Rows swapped in pairs by one turn or mirror: which row each one swaps with:
The rows were stretched afterwards, more along some directions than others.
Zalo: [ 1.47  0.37 -2.73  0.87  0.84  0.22  4.73 -0.37  0.48 -1.49 -1.34 -0.62
 -1.57 -2.15  1.60 -1.71 -1.76 -0.51 -2.64  0.36  0.72 -0.52 -2.43 -0.17
  5.09]
piru: [ 0.59  3.64 -1.75  5.57  1.25 -0.27  1.27 -0.09 -0.36 -2.38 -0.43 -0.67
 -2.18 -1.72  0.85 -0.67  0.29  1.89  1.53  0.79  1.42  1.07 -1.40  0.02
  2.49]
noz: [ 1.45  1.42 -2.02  1.59 -0.78 -0.53  0.51  1.49 -0.58 -1.87 -2.77 -0.25
 -1.93 -3.90  2.13  1.98 -1.67  3.37  0.73 -0.36  1.23  1.18 -1.64 -0.12
  3.50]
roz: [ 0.11  2.71 -0.75  4.46 -1.69 -1.10  1.45  0.39 -2.19 -1.82 -2.34 -0.99
 -5.14 -2.98 -1.79 -0.12 -0.31  1.28  2.35  1.09  1.33  0.78 -3.02 -0.57
  3.89]
nitor: [ 0.19  3.32  0.67  6.08  1.53 -0.64  0.25  1.03 -0.87 -3.68  0.30 -0.38
 -2.03 -2.30  2.55 -0.26  0.84  0.31  0.81  0.54 -0.23 -0.80 -0.77 -0.02
  0.08]
Sim: [ 0.79  1.85  0.39  4.08 -1.83 -0.60  0.49 -0.15  0.09 -0.61 -0.30 -1.81
 -2.71 -1.36 -2.03 -1.00  0.28  1.47 -0.79  0.90 -0.91 -0.44 -0.48  0.08
  1.08]
kor: [ 1.40  3.82 -0.91  5.85  1.18 -1.20  2.16  0.88 -1.17 -4.26  0.24 -1.29
 -2.49 -2.25  3.35 -1.51  0.78  0.40  0.33  1.11 -0.84 -1.32 -1.07  0.00
  0.70]
sur: [-0.23  2.11  1.89  4.07  0.05 -1.17  0.13  1.54  0.52 -1.63 -3.11 -1.29
  0.85 -0.36 -0.82  0.03  0.52  3.55  2.36  1.58  1.96 -1.24 -1.97  1.91
  1.89]
Lito: [ 0.71  3.08 -0.98  0.76 -0.92 -2.43  1.72  2.83 -1.79 -2.05 -2.18 -2.79
 -1.15 -1.23  1.22 -2.20 -0.89  3.65  0.40 -1.15 -1.48 -0.27 -2.52  0.31
  3.67]
ros: [ 0.16  2.12  1.99  4.29  1.31 -0.66  0.54  0.48  0.07 -1.60 -2.68 -0.70
  0.01 -0.86 -1.10  0.77  0.08  2.91  2.13  1.47  2.06 -0.61 -2.41  2.09
  2.37]
pelug: [ 4.92  2.64 -2.48  2.59  0.44 -0.27  1.37 -0.56  1.13 -1.56  0.33  0.27
 -3.09 -0.69  1.64 -0.44 -0.17  1.38 -0.07  0.31 -0.45  0.53 -0.90 -0.40
  1.74]
Les: [ 1.14  2.35  0.83  4.19 -0.90 -1.07  0.72 -0.45  0.42 -0.53  0.12 -1.82
 -2.66 -1.58 -1.60 -1.07  0.54  1.73 -0.85  0.89 -1.03 -1.00 -0.44  0.75
  0.94]
Vodi: [-1.81  1.55  0.80  2.57  2.11 -0.46  1.03  0.15  1.56  0.47 -3.42  0.07
  1.12 -1.03  0.82  0.55 -1.08  0.15  0.04  2.06  1.47  0.58 -1.33  2.81
  2.11]
mar: [-0.78  1.59 -0.12 -0.68 -0.67 -1.99  0.99  1.53  1.46 -0.16 -1.71  0.46
  1.91 -1.02  3.72 -0.81 -2.62  1.98 -0.05  0.24  1.18  1.96 -1.52  2.61
  1.51]
bas: [ 2.41  2.08 -0.71  3.91  0.96 -0.82  1.81  0.26  2.30 -2.44  0.92 -0.42
 -2.04 -2.25  0.80 -0.47 -1.38  3.77 -2.32  1.63 -0.17  0.04 -1.06  1.36
  3.83]
dum: [-1.17  1.02  0.23  4.03  1.55 -0.49 -0.58 -0.89  1.72 -1.68 -1.42 -0.84
 -1.51 -1.98  0.48  1.14  0.21  1.68  0.08 -0.72 -0.37  1.08 -0.93  0.41
  2.34]
peku: [ 0.73  2.57 -1.81  0.92 -1.79 -1.55  2.50  0.23  1.49 -2.81 -1.72 -0.76
 -0.89 -0.46 -0.33 -1.03 -1.50  2.50  0.47  1.37  1.50 -0.46 -1.81  0.75
  1.57]
mov: [ 0.32  2.44 -0.20  5.05 -0.94 -0.86  1.81 -0.34 -1.78 -2.14 -2.26 -0.92
 -5.02 -3.68 -1.81  0.08 -1.27  1.31  1.61  0.98  1.61  0.57 -3.16 -0.73
  4.98]
zomid: [ 0.59  3.75 -1.73  5.75  1.58 -0.46  1.47 -0.19 -0.29 -2.57 -0.31 -0.86
 -2.03 -1.92  0.68 -0.47  0.55  1.85  1.07  0.71  0.96  1.09 -0.94 -0.19
  2.52]
pata: [-0.15  2.75 -0.38  5.00 -1.31 -0.46  1.31  0.07 -1.76 -1.81 -2.02 -0.82
 -4.80 -3.24 -1.96  0.57 -0.33  1.04  2.51  1.16  1.98  0.85 -3.55 -0.70
  4.15]
pab: [ 1.99  3.26 -0.47  6.02  1.88 -2.11  1.61  0.74 -1.26 -3.83  1.31 -2.17
 -3.30 -2.54  2.05 -1.66  0.88  1.04 -0.66  0.45 -2.18 -1.02 -0.06 -1.18
  1.55]
Ludob: [ 0.71  2.42  1.02  3.83 -1.69 -1.26  0.56  0.37  0.01 -0.51 -0.29 -1.54
 -1.91 -1.91 -1.47 -0.96  0.14  2.05 -0.57  1.40 -0.72 -0.86 -0.42  0.84
  0.85]
zir: [ 2.05  0.53 -2.78  0.48 -0.33  0.16  4.58 -0.79 -0.06 -0.53 -1.17 -0.28
 -1.51 -2.11  1.37 -1.99 -1.72  0.56 -2.69  0.10  0.61 -0.74 -2.50 -0.18
  4.55]
nones: [ 3.87  3.67 -1.49  3.53 -0.15 -1.81  2.73 -0.02  1.15 -2.65  1.33 -1.59
 -2.98 -3.54  0.07 -1.21 -1.01  5.09 -1.80  1.11 -0.46 -0.31 -1.56  0.66
  4.04]
Gere: [-0.57  2.69 -0.38  1.50  0.12 -1.51  1.25  3.00 -0.93 -2.38 -1.39 -2.10
 -0.61 -0.65  1.31 -1.69 -0.72  2.09  0.53 -0.77 -1.62  0.19 -2.45  0.24
  3.25]
siro: [ 0.24  1.99 -1.10  1.25  0.44 -0.88  1.50  2.40 -1.41 -2.91 -1.54 -1.73
 -1.13 -1.23  1.47 -1.39 -1.30  2.09  0.39 -0.96 -1.03 -0.21 -2.26  0.23
  2.98]
lekeb: [ 0.19  2.98 -0.69  1.50 -0.29 -1.15  1.46  3.04 -0.91 -2.65 -1.94 -2.40
 -0.61 -0.32  1.39 -2.29 -0.37  2.71 -0.14 -0.91 -1.50 -0.30 -2.63  0.55
  3.01]
kifos: [ 2.23  0.27 -2.29  0.99  0.77 -0.28  5.11 -0.57  0.23 -1.63 -1.30 -0.53
 -2.12 -2.85  1.83 -1.51 -2.29  0.50 -3.26  0.03  0.40 -0.57 -1.96 -0.20
  5.73]
tarim: [-1.69  2.13  0.66  2.62  2.09 -0.51  0.70  0.28  2.17  0.65 -3.29  0.33
  0.99 -0.09  0.63  0.54 -0.62  0.52  0.37  2.17  1.87  0.17 -0.88  2.54
  1.40]
Gepo: [ 2.32  0.30 -2.79  0.17  0.63 -0.16  4.78 -0.88  0.05 -1.18 -1.53 -0.29
 -2.05 -2.65  1.49 -1.56 -2.07  1.24 -3.02  0.08  1.02 -0.71 -2.14  0.09
  5.18]
nerog: [ 1.12  1.01 -1.96  0.68 -1.44 -0.67  0.10  0.99 -0.34 -1.16 -2.56  0.17
 -1.65 -3.52  1.76  2.10 -2.10  4.07  0.80 -0.85  1.37  1.00 -1.39 -0.31
  2.87]
nid: [ 3.16  1.48 -2.19  2.92 -2.66  0.20  2.68  0.21 -0.41 -2.27 -1.03 -1.85
 -1.15 -2.77  1.20 -2.02 -2.51  3.61 -2.55 -0.41  0.30 -0.52 -2.62 -1.09
  4.40]
meze: [-1.12  0.59  0.31  3.72  1.39 -0.67 -1.12 -0.75  1.72 -1.31 -1.28 -1.00
 -1.07 -2.28  0.96  0.82  0.00  2.18  0.84 -0.84 -0.44  0.91 -1.06  0.35
  2.38]
bub: [-0.99  0.94  0.86  3.66  0.94 -1.43 -1.46 -0.34  1.64 -1.27 -0.95 -1.54
 -1.22 -2.29  0.74  0.89 -0.43  2.84  0.16 -0.85 -0.87  0.83 -0.84  0.24
  2.46]
sak: [ 0.10  2.49  1.39  3.87 -0.83 -1.20  0.34  0.41  0.58 -0.09 -0.33 -2.23
 -1.75 -0.96 -1.49 -1.20  0.34  1.49 -0.60  1.16 -0.98 -0.67 -0.24  0.97
  0.97]
Dosab: [ 0.50  2.42  1.67  3.63  0.23 -2.07  1.28  1.00  0.40 -2.03 -3.09 -1.73
  0.51 -1.22 -0.53 -0.31 -0.87  3.79  2.22  1.30  1.93 -1.11 -2.86  1.78
  2.82]
biza: [ 3.51  1.54 -2.47  3.21 -2.55  0.08  2.10  0.45 -0.46 -3.31 -1.51 -1.95
 -1.75 -2.65  2.09 -1.23 -2.39  4.08 -2.07 -0.64  0.92 -0.46 -2.45 -0.63
  4.36]
venuk: [-1.21  1.10  0.09 -0.05 -0.92 -2.08  0.84  2.18  2.01  0.00 -1.52 -0.01
  2.26 -1.20  3.40 -0.81 -3.00  2.07 -0.21  0.60  0.84  1.67 -1.22  2.54
  1.75]
gufa: [ 0.26  2.68 -1.07  4.58 -2.15 -0.54  1.31 -0.35 -2.55 -1.57 -1.83 -1.20
 -5.20 -3.75 -2.59 -0.32 -0.56  1.50  1.76  0.72  1.14  0.89 -3.58 -0.92
  4.36]
Nufif: [ 2.00  3.25 -0.35  6.14  1.94 -0.42  2.07  0.79 -0.94 -4.43  0.18 -0.97
 -2.60 -2.04  3.39 -0.67  0.93  0.60  0.20  1.73 -0.83 -1.14 -1.01  0.67
  0.77]
Nobut: [ 3.13  2.03 -2.49  3.03 -2.50 -0.51  2.84  0.55 -1.23 -3.22 -0.91 -2.00
 -1.82 -3.40  2.07 -1.96 -2.86  4.17 -2.27 -0.28  0.33 -0.37 -2.71 -0.70
  4.71]
ratuv: [-0.48  0.97  0.03 -0.31 -0.88 -1.95  1.25  1.86  1.61 -0.21 -2.08  0.50
  2.36 -1.84  3.68 -0.36 -3.35  2.27  0.25  0.80  1.41  1.32 -1.44  1.85
  2.23]
Basir: [ 4.45  3.68 -1.40  4.79 -0.12 -2.11  2.78  0.36  1.99 -2.58  1.14 -1.12
 -2.81 -1.85  0.38 -1.63 -1.14  4.87 -1.95  0.93 -0.14 -0.50 -1.37  0.42
  3.70]
midot: [-0.20  1.71  1.69  4.39  0.62 -1.03  0.31  0.85  0.91 -2.01 -2.88 -0.69
  0.94 -0.22 -0.67  0.50  0.08  2.76  2.33  1.33  2.39 -0.86 -2.23  1.66
  2.27]
bese: [-1.00  1.09  0.37  0.30 -0.69 -2.28  0.88  1.86  2.18 -0.31 -1.84  0.13
  2.57 -1.04  3.95 -0.54 -2.79  2.23 -0.47  0.40  1.28  1.17 -0.97  2.66
  1.47]
lelaz: [ 3.46  3.67 -1.15  3.49  0.41 -1.39  2.13  0.21  0.90 -3.07  1.32 -1.56
 -2.63 -3.44 -0.11 -1.30 -1.10  4.85 -1.55  0.49 -0.35 -0.63 -1.28  0.56
  3.16]
Nozi: [ 2.47  0.90 -2.60  0.82  0.77 -0.11  5.13 -0.68  0.34 -1.15 -1.57 -1.00
 -1.44 -2.56  1.35 -2.31 -1.78  0.95 -3.13 -0.16  0.42 -0.82 -2.68 -0.32
  5.79]
lek: [ 1.17  2.36  1.32  4.02 -0.26 -2.14  0.94  1.13 -0.40 -1.87 -3.13 -1.32
 -0.33 -1.33 -0.33  0.19 -0.12  4.58  1.73  1.28  1.50 -1.12 -2.26  2.20
  2.68]
Feluv: [ 0.31  2.18 -0.95  0.95  0.40 -2.09  2.68  2.73 -1.14 -3.10 -1.52 -2.99
 -0.94 -1.83  1.90 -1.81 -0.97  2.64 -0.34 -1.07 -1.92 -0.38 -2.17  0.38
  3.54]
nad: [ 0.21  2.94 -0.84  1.77 -0.08 -1.90  0.78  2.70 -1.34 -2.59 -1.23 -2.07
 -0.75 -0.88  1.88 -1.67 -1.02  3.50  0.51 -1.15 -1.53 -0.27 -2.05  0.27
  3.09]
sif: [ 0.16  2.59  1.90  4.29  0.64 -1.61 -0.12  0.85  0.41 -1.42 -2.45 -0.80
  0.48 -0.24 -0.55  0.35  0.36  3.48  2.20  1.32  1.76 -0.71 -1.82  2.46
  1.83]
gisuk: [ 0.76  2.56 -0.40  3.90  0.37 -0.41  4.22  1.87 -0.66 -3.55 -1.84 -2.70
  0.37 -4.82  2.76 -0.79 -0.29  1.43  0.60  0.94 -0.98 -0.53 -3.46 -0.11
  4.77]
pimi: [-1.48  1.15  0.06 -0.65 -1.76 -1.97  0.36  2.07  1.45 -0.12 -2.11  0.68
  2.80 -1.49  3.59  0.12 -2.89  2.57  0.87  0.85  1.74  1.41 -1.23  2.73
  1.27]
lomu: [ 4.46  2.66 -2.32  2.58  1.03 -0.07  1.13 -0.88  0.72 -1.49  0.68  0.06
 -3.59 -0.78  1.36 -0.59  0.42  0.91 -0.30 -0.09 -0.64  0.67 -0.94 -0.08
  1.57]
kez: [-1.72  1.45  0.44  3.48  1.01 -0.32 -1.11 -0.61  1.32 -1.36 -1.64 -0.96
 -0.42 -2.01  1.13  0.86  0.00  2.01  0.68 -0.63 -0.37  0.85 -1.74  0.87
  2.30]
zite: [ 0.30  3.15 -0.64  0.87 -0.04 -2.70  1.80  2.58 -1.72 -1.96 -1.51 -2.83
 -0.69 -1.56  1.21 -2.71 -1.32  4.01 -0.30 -1.23 -2.05 -0.96 -2.20  0.29
  3.44]
luvid: [ 3.08  1.93 -2.45  3.40 -2.29  0.09  2.61  0.25 -0.59 -2.99 -1.03 -1.69
 -1.67 -2.90  1.80 -1.76 -2.23  4.11 -2.67 -0.34  0.01 -0.80 -2.53 -0.73
  4.37]
rof: [ 0.06  2.80 -0.23  4.96 -0.79 -0.64  1.69  0.11 -2.40 -1.81 -2.41 -1.11
 -5.24 -3.83 -1.71 -0.25 -0.53  0.93  1.96  0.96  1.05  0.75 -3.59 -0.29
  4.54]
gom: [ 0.30  2.55  1.13  3.69  0.01 -1.94  1.00  0.97  0.04 -1.38 -3.41 -1.66
  0.29 -0.49 -0.66 -0.61  0.03  3.93  2.02  1.04  1.70 -1.19 -2.48  1.94
  2.92]
Zadav: [-0.62  2.75  0.93  3.30 -0.20 -1.77  0.37  1.15 -0.36 -1.20 -2.88 -1.21
  1.05 -0.09 -0.87 -0.58 -0.15  2.96  2.53  1.47  1.82 -0.66 -2.70  2.19
  1.81]
sabov: [-0.69  0.83  0.55  3.87  1.34 -0.61 -1.40 -1.04  1.56 -1.43 -0.95 -1.02
 -1.25 -1.90  0.78  1.08  0.19  2.09  0.19 -1.07 -0.25  0.81 -0.91  0.10
  1.69]
tez: [ 0.46  2.89 -1.17  1.12 -0.94 -1.70  0.97  2.47 -1.63 -1.73 -1.37 -2.21
 -0.80 -1.20  0.98 -1.27 -0.33  3.66  1.08 -1.32 -1.44 -0.26 -2.77  0.06
  2.89]

Swapped with gisuk: peku
Swapped with bese: bub
Swapped with Dosab: Feluv
Swapped with lomu: piru
Swapped with mar: meze
Swapped with Sim: nid
Swapped with pab: Basir
Swapped with lelaz: Nufif
Swapped with pelug: zomid
Swapped with zite: lek
Swapped with luvid: Ludob
Swapped with nitor: bas
Swapped with nones: kor
Swapped with lekeb: sur
Swapped with Les: Nobut
Swapped with kifos: mov

